Rotation paths and how fast each direction turns (deg/step)
Each turn is a multiple of 5 degrees from 10 to 175, or 0.
Each row of a path follows its step; steps can be skipped.
Rotation 1:
step 0: [-10.4 -17.2  20.0 -19.9 -29.4   2.3  11.5  -2.5   0.9  -0.7   9.8   9.8
  -7.4  -5.5   3.8  23.0  16.7   3.2  13.3 -19.7  -0.6  -0.1  -6.4   0.6
 -20.9 -19.6  -8.4]
step 1: [ 28.6  15.0   6.4 -26.6   0.3 -10.7 -10.5   2.7 -17.2  10.1 -14.8  21.6
  -4.7  16.6 -10.0  19.8 -10.5  -8.6   7.7  10.6   1.0 -13.1   6.9  -4.0
 -13.4  -5.3  -4.8]
step 2: [  7.1   1.4   6.4  -5.2 -14.0   8.9  11.1 -13.1   4.4   8.2 -25.3  -6.8
   4.9 -30.5  -2.5  -9.6  -0.9   9.1  14.2   5.0  -4.3 -16.8  28.9 -22.0
  -9.3 -14.0   5.0]
step 3: [  0.2 -14.7  18.0   7.4   1.3 -13.4 -12.2 -15.9   2.7  14.2  -7.9   5.8
 -26.2  -1.4 -14.3  -4.9 -15.3  32.7  -8.5   4.7   3.8 -19.5  -1.0  14.4
 -13.5   4.9 -10.4]
step 4: [ 13.8 -36.2   8.7   8.5   0.6   4.6  -2.9  20.2  -7.7   1.2 -13.3   2.3
   0.4  -8.3 -12.6  12.6  17.5   6.4   5.2 -22.5  12.2   6.4   8.8   3.8
 -19.0 -19.8   8.8]
step 5: [ -1.7  -1.1   8.3 -23.0   1.6 -18.2 -13.4  15.5 -24.8  -7.3 -16.5  24.4
  -7.9 -20.4  10.3  -7.5 -18.4  -3.2 -12.0   5.1  -8.0  13.0   0.8  -0.4
 -22.0   1.3  -1.8]
step 6: [  8.3  12.7 -13.5  13.7  -8.2  -1.3   7.4  -7.1 -17.1  13.8  -9.0  15.4
  20.6  -2.9  -0.4 -20.2  -3.5  28.6  12.4  -2.7   3.8  13.7  20.8   1.2
  -6.9 -23.5  -5.4]
step 7: [ -1.5  -3.3  11.9  17.3  -6.5 -23.2   4.0   1.2  -7.8  -2.6   7.4  -3.7
  -7.3 -23.7  -0.2  20.8 -26.8  27.1  13.5  -8.6  -8.8   1.6   3.2  -0.9
  -0.4  17.6 -22.2]
step 8: [  5.3   5.4  -3.0  11.1 -19.3  -7.5   3.4  22.6  -7.3  23.1  -0.6   7.1
  12.0  -4.2  -2.5  10.2  19.4   5.6   0.5 -24.9   1.6 -17.3 -17.0  13.9
 -30.3   0.9   3.1]
step 9: [ 10.6  -7.8   2.8 -15.5 -19.0 -36.3  -1.3  -4.9 -11.4   0.0  -7.1   7.8
  12.8 -20.8  -5.9  10.7  -2.1 -15.0  10.3  23.2  15.5  13.5  -2.8  -4.2
 -10.2   7.6   6.8]
step 10: [ 10.6   1.3  -0.4   4.1 -30.8  11.9  -3.2  -9.6  -7.8  17.2  -4.9   8.9
   2.4   1.1   8.3 -31.4 -16.1  -6.6  17.2  -5.0  17.1 -10.2   6.0 -11.8
 -16.6   4.7 -22.8]
[ -0.6 -10.1   1.0   6.6  -4.7   2.9  -4.1  -0.1  -4.3  -4.9  -2.7  -2.9
  -4.3  -0.9  -7.6 -11.2   1.3  -6.2  -0.2   6.1   5.2  -0.7  -3.7   2.8
  -3.6   5.2   6.1] -> 60
[ -3.3   4.8  -1.2   0.5   0.5   9.6   4.8   2.1   7.6   1.1  -0.7   3.2
   5.7   2.4  -3.7  -6.3   2.2  -1.9   6.1 -11.3   6.4  -0.5   5.9   3.8
  -8.5   0.6   2.0] -> 175
[ 0.4 -1.7  0.3  0.8 -0.9  3.9  4.6  5.2 -1.2 -3.0 -3.3 -8.6 -6.9 -9.6
 10.2  1.1 -0.6 -7.9 -0.2 -2.8  1.7  0.2  8.4 -1.9  0.0  5.5 -8.5] -> 140
[  4.5   5.5   3.6   8.0  -0.6  -4.0   5.3  -1.5   2.0  -0.2  -3.6  -3.4
  -4.8   1.5  -4.4  -5.4   1.8   3.1   5.6  -2.4 -15.5  -3.3   4.9   1.8
   4.0   5.2   3.1] -> 80
[-10.9   1.7   7.2   2.8  -5.0  -9.4   0.0   8.0   1.4  -3.6  -2.5   2.8
   1.0   6.9   1.2  -4.1  -4.9  -3.3  -3.9  -1.6   3.1  -9.0   2.7  -2.5
   4.1  -4.6  -3.1] -> 155
[ -1.0  -4.7  -0.1   3.6  -0.1   3.1  -1.6   6.3   6.3  -0.2  13.0   0.5
  -7.5  -1.6  -7.8  -0.5   3.0   7.6   3.4   0.6   0.3  -1.6  -1.5  -0.9
   1.6  -1.7 -12.3] -> 95
Rotation 2:
step 0: [ -5.4 -11.6   3.6  -1.5   6.2  16.3  -9.6  17.9 -10.7  17.1  18.5  -0.4
 -17.3   2.0   8.7   5.3   1.1  11.7  -9.2  -9.1 -14.7 -22.2  -3.8 -23.5
  14.2 -17.4 -30.5]
step 1: [  8.7 -20.7  19.5 -11.2   6.0  19.6   0.4  14.2  -5.3  18.0   4.1  -4.1
   9.9   2.5   9.1  -1.2 -12.7  14.9  21.2   5.1 -21.1   7.0  16.1 -22.3
 -16.4   7.4  20.4]
step 2: [-33.3  12.2  -4.0  -9.1  -6.9  12.0   1.6  19.7   0.5  -2.2   6.1 -22.9
  18.1  -8.7  21.2 -11.9  12.5  17.7  15.1 -13.9  -9.8   9.7   6.2  -4.0
   1.6 -10.9 -16.8]
step 3: [ 17.6  -3.8 -13.5  -5.0  -1.0   7.2 -11.5  21.3  10.0  27.9  23.7 -22.4
   5.9  -9.3   5.7  -5.2 -29.8   4.9  -2.4   7.7  -5.1  14.8 -16.7   3.4
  -1.6 -15.0  -2.6]
step 4: [-26.3  23.1  13.7  -3.9 -13.3  -6.1 -10.6  10.4  17.0   2.9   6.4   3.4
  -4.5  -5.3  -1.6  -7.9 -16.3  -3.6  11.0  -1.5 -31.9  26.4   3.5   9.0
  -7.3   3.6  22.8]
step 5: [ -2.4  33.8 -23.4   0.2  -3.8   9.2  -1.4  13.6  -9.6  10.8  11.2 -15.4
  -3.1  -5.5   2.3  -1.1  18.0  -9.4 -33.4  -9.0 -13.5  13.0 -17.6   5.7
 -10.4   9.5  -3.6]
step 6: [ 21.7  34.7   7.7  11.5  -4.9 -11.2 -12.1  -5.8  -4.3  12.4  16.5  11.1
  -0.1 -12.4  -0.2  -2.5 -23.0  16.1  -6.3  -6.5  14.3  11.6  -0.3  -8.6
  -3.4   7.8  27.7]
step 7: [-22.0  20.5   4.6  18.6 -19.6 -22.6  14.0  19.3   6.9  10.4 -13.8  10.4
   7.7  -5.6   1.9  22.9   4.1  -4.9 -17.0 -22.4  -0.2 -10.9   4.9   0.9
 -12.1   6.9   5.3]
step 8: [ 19.9   5.1  -1.3  18.8  -9.8 -17.4   3.9   4.3  -7.9  21.9  -1.1  -2.6
  -2.2  29.5   2.2  -2.3   8.0  -1.2 -19.0  -1.4  11.2  16.9 -15.2 -32.5
   9.9  10.4  -6.4]
step 9: [ -2.3  -5.4  18.3  -0.5   2.6 -10.0   2.5  24.6  -3.6  -6.1   4.1  21.5
 -27.3   9.1   5.4   1.7 -10.9  13.4   0.4 -33.8  10.0  -2.2  15.7 -12.6
  15.9  15.2   9.8]
step 10: [  0.7 -15.7 -17.1  -4.4  -0.7   1.1  18.3  21.7  -8.2   9.4 -27.9 -17.4
   7.0   8.3  21.8   6.8  11.2 -16.3   9.5 -17.1   9.0  -4.8  -3.6 -17.0
  -2.0  18.7  17.5]
[ -0.1   2.9  -0.9  -0.5   0.1  -3.2   5.2  -1.5  -4.6   2.9  -3.8  -3.5
  10.9 -11.2   3.6   0.7  -0.9   7.2   4.9  -1.7  13.0  -2.7  -0.4   3.1
  -3.7  -3.9   1.2] -> 85
[ 5.0  0.6  9.3  2.7  0.5 -1.3 -0.6  2.8  0.6 -5.3 -1.4  9.0  2.8  2.2
 -0.9 -3.5 -4.8 10.9  5.3  4.7 -1.0  7.9  3.0  6.7 -1.6  8.8 -1.6] -> 145
[ -0.2   0.6   7.0   3.9  -2.7   5.3   5.9   1.1   2.5  -3.6  -4.5  -3.8
  -5.0   3.2  -8.5   2.4  -2.6   6.7  -1.4  -2.3   5.3  -6.9  -4.3 -12.3
  -5.6   2.6  -3.6] -> 40
Rotation 3:
step 0: [ 10.3   0.3  19.8  14.2  20.0  -0.4  -6.8   3.8  -2.5  20.8   7.8   9.8
   4.7 -22.9   2.8  -0.9 -33.5   3.2 -19.6 -18.9   6.5 -13.9   8.3  15.2
   1.9  -7.0  -2.6]
step 1: [ -9.5  23.1 -24.0   2.7  33.2  -9.5  -5.2   2.7  16.9   8.4  -2.2   5.3
   2.9 -16.6  -0.2  -6.8 -28.4 -14.5  -9.2  -9.0   1.7   5.4  -7.4 -11.3
  -9.7   6.5   2.0]
step 2: [  0.0  -0.9   9.7   9.5  32.7  13.0  -8.3  -2.7  14.4  19.5   4.1 -14.4
   4.0  -0.2   8.9 -13.5 -11.6   9.8 -32.3  13.3   0.6  -9.7 -16.4 -11.7
   4.4   5.1 -13.8]
step 3: [ -4.4  -0.3 -22.6 -12.4  35.3  -6.2  -0.3  15.9  11.8  19.7  10.5  -9.7
 -14.6  -1.1   3.6  -2.5  -0.6   9.9 -12.0  13.8  14.4   8.1  -5.1   7.6
  12.1  -0.3  24.3]
step 4: [ 17.5  13.3   1.1   1.8  -8.1   1.6   0.2  19.1  14.4  13.9  11.2 -25.8
 -13.6  -6.7  19.0 -12.1  -4.2  12.2 -16.8  13.2  11.2  -4.2 -24.7   0.5
 -21.7  -9.7   4.0]
step 5: [ 14.3  -2.2  -9.6 -28.7   0.6   0.4   7.1  -1.6  19.1  -8.3  18.8  -4.3
  -1.8  -3.2  -7.0 -26.6  -5.0   0.6  -2.4  10.2  14.3 -15.4 -11.6 -13.4
   4.9  -9.1  30.7]
step 6: [ 17.6 -14.5   9.0  -6.4  -1.2 -15.6   4.9  -9.2  35.1   1.8   2.1 -21.3
 -23.2  -6.4  -4.6   1.7  -4.9  12.3   4.9   9.0  -8.6 -17.5   4.9  -1.8
 -15.9 -19.4   3.0]
step 7: [  4.8 -10.9 -11.1   6.4   4.8 -10.4   8.2 -13.2  14.1 -26.2 -12.8   3.3
 -27.5  -4.3   9.3 -19.4   5.8  -5.4   6.6  -1.1  -6.6  -5.3 -23.9  -4.4
  11.1 -21.7  21.3]
step 8: [ 36.3 -19.7   7.7  -4.5  -5.6 -10.6 -12.4 -17.6   4.6   8.2 -23.8   1.5
  -8.2 -19.5  20.7 -10.7  12.4   7.1  10.2  16.4  -3.0  -3.8   2.9  -8.5
   7.9  -9.2  -3.9]
step 9: [ -0.3  -4.8  -0.4   1.8  -7.6 -10.9 -30.7 -22.3   4.5 -11.2  -5.0   9.4
 -27.1  -0.6   8.4 -24.5   0.4  -9.3   4.3   0.7  15.0  14.9  20.2   8.4
   4.1  -9.1  18.0]
step 10: [ 21.7   1.2  -4.1   4.5 -11.3  10.3 -28.8 -17.8 -13.8   8.8 -12.6  -4.2
 -27.2  -9.6 -12.6 -16.0  -0.8  15.0  11.5 -15.9 -10.3   6.3  -1.0 -15.9
  -9.6   5.1  -7.9]
[ -1.9   7.1  -0.5   3.2  -4.9  10.9  -2.6  -3.5  -3.5  -5.3   0.0  -0.3
  -1.7   1.5   2.2  -2.1  -1.8   0.1   0.0  -0.7  -2.9  -1.5 -15.5 -10.2
   3.0  -1.8  -2.5] -> 130
[ 7.4  0.0 -8.5  7.1 -2.0 -3.8  7.7  7.8 -3.5  0.7 -7.8  4.2  4.0 -5.3
 -0.7 -6.7  3.5 -2.3 -1.6 -4.5  0.7  0.3 -6.7  1.2 -8.4  1.7 -0.7] -> 110
[ -3.0  -2.0  -4.8   2.1  -0.8  -0.3  -1.7  -6.2   6.9  -1.5   2.7   0.4
   0.6   2.5 -15.3  -4.9  -6.4  -0.7  -0.6  -2.6  -1.4  -6.5   3.7  -6.0
  -8.6   4.5  -3.9] -> 80
[-2.8  4.4 -8.8 -4.5  1.8 -6.3  3.6 -4.5 -1.7 -1.7 -1.3 -3.3 -0.7  0.8
 -5.1  3.6  3.8 -9.3 -2.1 -5.2  9.5  5.1 -0.1 -7.1  7.6 -1.4  6.2] -> 175
[ 7.8 -8.9 -3.1 -8.4 -9.4 -0.7 -5.4 -4.5  4.4 -4.6 -3.6  5.8 -7.6  5.5
  2.3  3.7  3.2 -3.4 -2.3 -5.1 -2.2  1.2 -3.4  4.4 -0.3  2.8 -2.3] -> 25
[ -1.3   2.7  -3.0   4.0   5.3  -5.9   3.3 -10.1   5.7  -2.2  -6.5   6.7
   3.8  -3.7   4.6   2.3  -4.4  -3.9   0.9   2.6  -3.8  -6.1  -0.8   4.5
   7.1  -5.6  -8.5] -> 55
Rotation 4:
step 0: [ 11.4  -5.0  -6.9  -2.2  12.4  -8.8  22.3   1.7 -10.9  -5.1  -0.6  -2.9
   9.0 -17.7 -23.6  10.0  -3.1   6.4  -5.3   4.4 -27.3  -2.4  -1.7  14.5
   8.9   9.5 -21.8]
step 1: [ -0.5 -18.8 -12.1   9.6 -11.6  -1.9   4.3   6.3 -21.8   3.6   6.4  -0.1
 -10.4  -2.3 -17.1   8.1  -4.7  -5.7 -23.4 -11.6 -22.4   4.9  -0.2  22.3
   1.2   8.2  -9.8]
step 2: [  2.5  -4.1  -5.5  11.1  -7.2   0.8 -19.4  13.2 -15.7   5.9  -1.4  -1.8
 -11.9  20.7 -25.7   4.9  11.7   4.9  -4.2  -7.0 -16.8  13.6   8.2  21.2
 -11.6  -2.6  15.2]
step 3: [ -1.0  10.9 -11.4   6.5   4.3 -11.7 -12.9   2.5 -13.7 -11.0 -17.4  10.9
  -8.5   8.0 -24.3   3.7  28.6   5.3  12.7   2.1 -10.6   2.1   9.0   0.7
  14.1   3.0  13.5]
step 4: [ -3.5  -0.4   3.0  -3.6   7.3   0.0   4.7 -11.2  -7.7  -4.9 -27.0   4.4
 -23.7   3.7  -7.4  -2.9  21.2  -0.6  -2.5 -15.3  -9.3  -3.9  12.4  -9.1
  28.7   9.5 -10.4]
step 5: [  5.3  -0.4  18.1  -6.4  23.6  12.5   3.5 -17.2 -12.0  -1.6 -17.6 -11.3
  -8.2   4.1 -11.8  -9.1 -11.0   6.9  -4.3 -23.9 -14.6   5.2  13.6   2.0
   3.2   7.4 -13.0]
step 6: [ 23.6   6.9   2.1  -1.5  15.4   7.1  -3.4 -10.2 -24.3  -9.8  -5.0   8.6
   7.6  -4.0 -25.3  -3.0 -21.4   4.8  -8.5  -1.2 -20.6   3.5  -6.5  -3.1
  -5.3   2.5 -10.9]
step 7: [ 22.7   4.1  -3.7   9.8 -14.0  -3.2   4.4   3.1 -21.6   3.2  -2.5  13.7
 -11.9  -3.6 -26.0   5.2  -1.7  -7.9 -17.4   7.6  -4.0  12.6 -15.1   2.7
  -1.0   0.3 -22.0]
step 8: [ -2.8  -6.8  -7.8   9.4 -11.2 -13.3  -0.2   5.7  -5.9  -1.8  -6.4  -1.4
 -17.4   6.9 -30.3   0.1   9.3   8.7 -10.0   2.1  12.0  26.4  11.3  17.4
 -11.2   8.4 -17.0]
step 9: [ -8.4 -16.6 -16.3 -12.0   4.1   1.0  -6.7   4.8   8.6 -20.0  -6.1   5.4
  -2.2  14.7 -35.1  -6.4  13.1  17.7  -0.1   2.6  -4.9  10.3  10.7   7.6
   6.7   8.8   3.0]
step 10: [  3.1 -11.5  -1.6 -18.1  12.5   7.1  13.1  10.5  -5.0   0.0  -7.8   4.2
   2.4  12.4 -22.6   6.7  21.3   3.5   4.7  -6.6 -19.6  -5.4  -1.1   3.6
  32.3   2.3  -6.5]
[ -1.5  -1.5   5.2  -3.7   0.9  -2.7  -3.5  -1.5 -10.7   2.6  -1.7  -3.6
  -3.6  -1.2 -13.1  -4.9   6.7   6.9  -5.3  -0.2  -3.2  -3.4  -5.8   1.8
   1.0   7.7  -1.3] -> 0
[  3.1  -1.4   1.4  -5.8   3.3   9.5 -11.1  -1.3   1.1  -2.7   6.5  -0.8
   6.8  10.6  -6.3   1.8  -5.5   1.6  -1.7  -2.5  -0.1   1.1  -0.8  -0.4
   0.5  -3.6   8.7] -> 100
[ -1.0  -1.1  -4.9   4.5 -12.6  -7.9 -12.7   1.3   0.2   3.0   1.5  -0.8
   2.5   5.7  -0.1  -5.8  -0.6  -0.1   2.7   5.8  -3.7   4.3   1.5   4.1
   2.2  -2.6  -6.3] -> 60
[ 3.4 -2.1 -7.4  0.9 -3.0  4.6  0.7  0.3 -9.0  9.9 -7.1 -4.6  5.1 -8.2
 -2.2  0.7 -7.9 -7.1 -2.9  2.1  0.6  2.1 -2.0  3.3 -4.1 -2.0  6.2] -> 65
[ 6.4 -4.2  8.5  1.2 -5.7  8.1  3.1  2.6  9.3  5.8 -2.7 -5.1 -6.7  3.0
 -2.7 -3.7  6.3 -6.7  0.6 -0.4 -5.1  0.3 -5.6 -0.7 -1.5 -6.2 -1.1] -> 130
[ 0.8  0.7 -2.1 -5.8 -0.2 -2.5 -2.0 -8.8 12.8  2.2 -9.1 -6.4  2.4 -3.0
 -3.2  3.4  2.9  2.5 -6.0  5.4  2.8  0.6  7.1 -0.3  7.2  2.7  2.3] -> 70
Rotation 5:
step 0: [-18.3  -6.9  20.0 -25.3   6.7  13.1 -12.8   5.3   1.8   7.8   1.5  -3.4
  10.5   0.5  -8.0  18.3  13.7  31.5   6.3  18.2   3.6  -6.5  -2.9   0.5
 -14.8   2.9  13.2]
step 1: [-20.6 -16.5   1.6   1.0  -2.4  12.4 -27.7  -6.6   5.2   3.9  19.8  20.4
  -7.9  -1.0 -21.3 -12.2 -15.4  -5.1 -10.5   1.9  13.7  -6.4  10.0   8.9
  14.1  -8.7  -4.2]
step 2: [-19.7  -4.8 -10.5  -6.1  17.6 -14.4 -22.7  22.7 -27.0  12.7   8.7  -1.8
   1.9  -3.8  13.2  15.8   1.9  -7.4 -17.8  -9.4  -3.2   8.2  -9.4   3.8
 -10.7  -8.8  -6.1]
step 3: [ -3.0  14.6  -0.9  17.8  -5.5  -7.3  -5.5 -17.9  -6.1  -1.5   0.0  12.9
  -1.2   9.7   3.2  17.3 -12.2  -6.3   2.2 -17.7  23.4  25.8  23.3  12.8
 -13.2   4.8   3.0]
step 4: [  0.7 -12.7   6.6  -3.3  34.7 -11.6  23.3  -9.5 -16.4 -12.7  14.0  -3.4
   0.9 -23.8  -2.4   9.9   6.9   5.2  18.4  -1.1   5.1  11.5   9.6  -0.8
  -9.1  -0.5  -4.9]
step 5: [ -4.6  -4.3  -3.3  24.0   8.5  28.5   4.6 -11.0   8.9  -1.8 -18.1  10.9
  -2.2 -18.5   9.0  -5.9  27.1 -13.2  -2.3  -6.7   3.5  -3.0  23.1   8.9
   9.5  -3.1  -1.6]
step 6: [  4.2  -2.4   0.1  -9.1  -2.9  -3.6  19.4  26.0 -10.3  -2.7  -2.2  -7.3
   5.2  -0.2 -10.7  -8.7  21.4 -12.4   7.8 -14.0  -3.4  11.7  -9.8  17.6
  22.2   2.5 -27.1]
step 7: [  1.1  -8.0  11.7  -4.2 -20.4  10.2   8.8   2.6  12.3  10.4 -16.6  -6.5
  24.1  12.3   6.6   6.5  15.1   9.7 -11.6   8.7   1.5  28.9   4.5  12.1
   3.0  13.5  20.9]
step 8: [ -3.1  -9.7  10.1 -27.2   6.6   4.7   6.3  -5.4  12.0 -12.0  23.8   6.5
  -9.8  13.2  -9.2 -26.3  -9.4  18.3  -2.2   7.7 -13.9  17.6   9.3   7.3
   9.2   9.5  -6.0]
step 9: [ -9.5  -7.1 -15.8 -10.3   1.1  10.6 -18.2  -3.7   4.8  13.4  -0.7  -3.9
  -3.7 -17.9   4.3 -20.2   5.3 -15.0 -23.7  15.1 -18.6   9.5  -6.1   4.0
 -23.3  -4.1  13.5]
step 10: [-20.2  28.7 -16.7 -15.9  -5.9   2.0  -7.1  -4.1   5.3  -9.5   2.6   1.1
  -8.4  23.2  -1.8  -7.4  -4.5 -14.3   4.8 -11.4   4.9   6.5  -4.6   7.9
 -20.2  -0.8 -25.8]
[-5.3 -4.0  2.1  2.4  0.1 -0.8 -5.1 -1.6  3.2 -5.8  0.2 -6.6 -5.1 -9.1
  4.5 -0.3 -2.7 -3.5 -5.4 -0.5 -8.6 -9.3  0.4 11.2  3.3  0.9 -3.3] -> 95
[ 1.0 -5.3 -4.0 -4.0  8.5  0.2  6.1  1.3  2.6 -0.8 -4.8  8.6 -2.2 -1.8
 -1.1 -0.3 -6.0  2.9 -2.4 14.4  1.9 -4.8  8.0  1.1  1.7 -4.4  0.0] -> 95
[  2.8   5.8   4.9   0.3   0.7  -5.5  -5.5  -3.5   5.3  -2.1  -1.3   7.7
  -3.6   4.9 -10.6  -4.0  -2.3  -2.8   2.4  -4.2  -0.9  -0.5   7.8   0.8
   5.6   7.0  -9.0] -> 155
[  6.2  -5.1  -2.4 -10.0   0.5   7.6  -5.1  -4.0  -2.9   6.2   6.8   0.6
   4.7   9.7  -2.4   1.8  -2.7  -3.2  -2.9   0.3  -3.8  -6.0  -0.6   7.0
  -3.5   5.0   2.3] -> 45
[ 5.1 -6.0 -7.4  3.1  5.0 -5.1 -4.2 -2.0 -9.3 -6.8 -1.2 -3.8 -1.2  1.6
  1.9  3.2  5.8 -0.8  1.1 -5.0  9.8 -3.1  8.0  1.1  5.5  2.9  4.5] -> 35
